In the data rows, zero lies at 4.5, halfway between 4 and 5.
Here are some points, each followed by its number:
array([3, 3, 4, 4, 7, 4, 3, 5, 4, 3, 8, 4, 3, 3, 3, 3, 5, 9, 5, 3, 3, 3, 3, 3]) 0
array([7, 4, 4, 4, 7, 4, 5, 3, 4, 5, 4, 5, 7, 4, 3, 6, 4, 5, 6, 3, 4, 3, 3, 5]) 1
array([7, 4, 4, 4, 3, 9, 3, 3, 4, 3, 4, 3, 6, 5, 5, 3, 4, 8, 7, 3, 3, 3, 4, 4]) 2
array([6, 4, 5, 4, 4, 4, 4, 5, 5, 4, 3, 3, 6, 3, 7, 5, 5, 3, 3, 3, 5, 3, 3, 6]) 3
array([3, 4, 5, 3, 3, 5, 5, 4, 5, 3, 3, 6, 3, 3, 3, 6, 4, 3, 3, 8, 6, 4, 7, 4]) 4
array([4, 3, 3, 3, 8, 4, 3, 3, 4, 3, 3, 7, 4, 3, 3, 3, 4, 3, 6, 3, 3, 3, 3, 7]) 5
array([3, 3, 4, 5, 7, 4, 3, 8, 4, 4, 3, 3, 3, 3, 7, 3, 5, 3, 3, 7, 4, 3, 3, 7]) 6
array([6, 5, 4, 6, 6, 4, 4, 4, 5, 8, 4, 4, 6, 3, 3, 5, 7, 6, 5, 4, 3, 4, 4, 4]) 7
array([4, 6, 6, 3, 4, 6, 6, 3, 5, 7, 3, 7, 4, 5, 3, 4, 4, 3, 4, 4, 4, 6, 6, 6]) 8
array([6, 3, 3, 5, 6, 3, 3, 3, 3, 3, 5, 3, 4, 4, 7, 3, 3, 5, 8, 3, 3, 3, 3, 3]) 9
array([4, 4, 3, 3, 4, 3, 4, 3, 4, 4, 3, 5, 7, 5, 3, 4, 3, 5, 6, 3, 3, 7, 3, 8]) 10
array([3, 3, 5, 6, 4, 4, 3, 6, 3, 6, 6, 4, 3, 9, 7, 3, 6, 4, 6, 4, 4, 3, 5, 3]) 11
array([3, 3, 3, 3, 9, 4, 3, 5, 3, 3, 3, 3, 3, 3, 6, 3, 4, 6, 4, 3, 3, 3, 3, 4]) 12
array([4, 5, 5, 6, 3, 3, 5, 6, 4, 3, 7, 4, 3, 8, 3, 7, 4, 3, 4, 6, 7, 7, 5, 3]) 13
array([3, 3, 6, 3, 4, 7, 5, 3, 4, 4, 6, 7, 3, 9, 3, 4, 4, 4, 4, 6, 3, 4, 8, 3]) 14
array([5, 9, 4, 6, 3, 4, 7, 3, 4, 3, 3, 3, 3, 3, 3, 6, 3, 3, 3, 3, 3, 4, 3, 3]) 15
New points follow, each followed by the numbers of its three nearest points above, looking only along the 3 directions in which the numbered points spread most, nearest first.
array([4, 4, 4, 4, 3, 5, 5, 7, 5, 5, 4, 6, 4, 3, 3, 3, 7, 3, 3, 7, 8, 6, 6, 3]) 4 13 8
array([5, 3, 7, 5, 5, 5, 6, 5, 5, 5, 7, 3, 4, 5, 4, 6, 3, 8, 6, 9, 3, 3, 4, 3]) 11 14 0
array([3, 3, 3, 3, 8, 4, 3, 3, 5, 6, 3, 8, 4, 5, 4, 3, 6, 3, 3, 9, 3, 3, 3, 6]) 3 5 6
array([3, 3, 4, 3, 7, 5, 4, 5, 4, 8, 6, 6, 3, 8, 3, 3, 6, 8, 5, 5, 3, 5, 5, 4]) 11 0 14
array([3, 5, 4, 3, 3, 4, 3, 6, 7, 5, 4, 6, 3, 3, 4, 4, 7, 4, 3, 7, 6, 4, 6, 4]) 4 13 3
array([5, 4, 4, 3, 8, 5, 3, 3, 4, 3, 3, 5, 3, 4, 6, 3, 4, 6, 9, 3, 3, 3, 3, 7]) 9 5 12
array([4, 3, 5, 5, 5, 3, 3, 7, 4, 3, 5, 4, 4, 3, 7, 4, 5, 5, 3, 6, 7, 3, 5, 4]) 6 12 3
array([4, 5, 4, 3, 3, 5, 9, 3, 3, 6, 4, 6, 4, 4, 3, 5, 5, 3, 3, 3, 4, 6, 7, 3]) 8 15 4
array([3, 5, 3, 4, 4, 3, 3, 3, 5, 5, 3, 5, 3, 3, 3, 4, 4, 3, 3, 4, 3, 3, 3, 7]) 3 15 5
array([3, 3, 5, 3, 4, 3, 3, 8, 3, 3, 6, 3, 4, 3, 3, 3, 6, 4, 3, 8, 3, 3, 7, 3]) 11 6 13
array([3, 5, 3, 3, 3, 5, 5, 3, 5, 3, 3, 9, 3, 7, 3, 4, 4, 3, 4, 3, 4, 3, 5, 5]) 8 15 4
array([4, 9, 3, 3, 3, 4, 5, 3, 6, 3, 3, 5, 5, 3, 5, 4, 3, 3, 3, 3, 6, 7, 3, 7]) 15 8 10
array([6, 8, 3, 4, 3, 3, 6, 3, 4, 7, 3, 3, 5, 3, 3, 6, 4, 3, 3, 3, 5, 5, 3, 4]) 15 8 10
array([6, 5, 5, 4, 7, 5, 5, 5, 6, 4, 5, 5, 4, 6, 5, 5, 5, 6, 4, 3, 3, 3, 4, 6]) 7 5 1
array([4, 6, 4, 6, 3, 4, 6, 3, 5, 8, 3, 5, 7, 6, 3, 4, 5, 4, 3, 3, 5, 5, 6, 3]) 8 15 10
array([3, 5, 5, 5, 7, 6, 5, 6, 7, 7, 4, 6, 4, 7, 5, 5, 4, 7, 4, 5, 3, 4, 4, 5]) 7 3 11
array([4, 5, 3, 3, 5, 6, 4, 5, 6, 3, 4, 6, 4, 3, 6, 3, 4, 4, 3, 5, 6, 5, 3, 8]) 3 5 15
array([3, 5, 3, 4, 3, 4, 3, 5, 5, 4, 4, 6, 7, 3, 5, 3, 8, 3, 9, 4, 4, 7, 5, 3]) 7 10 1
array([3, 3, 5, 5, 3, 3, 3, 7, 3, 3, 8, 3, 4, 3, 6, 5, 5, 6, 3, 5, 4, 6, 5, 3]) 11 0 13
array([4, 3, 6, 6, 3, 4, 4, 7, 3, 3, 8, 3, 4, 3, 7, 4, 3, 6, 5, 5, 5, 3, 4, 3]) 11 0 9
array([3, 3, 4, 3, 3, 3, 9, 5, 4, 3, 4, 3, 3, 3, 3, 5, 4, 3, 3, 9, 6, 5, 6, 3]) 4 13 8
array([3, 4, 3, 3, 5, 4, 3, 3, 4, 3, 3, 6, 3, 3, 4, 3, 3, 3, 3, 3, 4, 3, 3, 8]) 3 5 7
array([4, 3, 5, 7, 3, 4, 7, 6, 6, 5, 5, 4, 5, 3, 3, 4, 5, 4, 3, 5, 8, 8, 6, 3]) 4 13 8
array([3, 4, 4, 4, 4, 5, 6, 3, 5, 7, 3, 9, 3, 8, 3, 3, 4, 4, 6, 4, 3, 6, 4, 4]) 8 14 13
array([3, 5, 5, 4, 5, 5, 4, 3, 4, 8, 5, 6, 4, 9, 4, 5, 5, 4, 6, 3, 5, 7, 5, 5]) 14 8 13
array([5, 7, 6, 5, 3, 4, 7, 3, 4, 7, 4, 3, 3, 6, 3, 9, 4, 3, 5, 3, 4, 4, 6, 3]) 8 15 4
array([3, 3, 3, 9, 9, 5, 3, 4, 3, 3, 3, 4, 3, 3, 3, 3, 5, 4, 3, 3, 3, 3, 3, 3]) 12 5 3
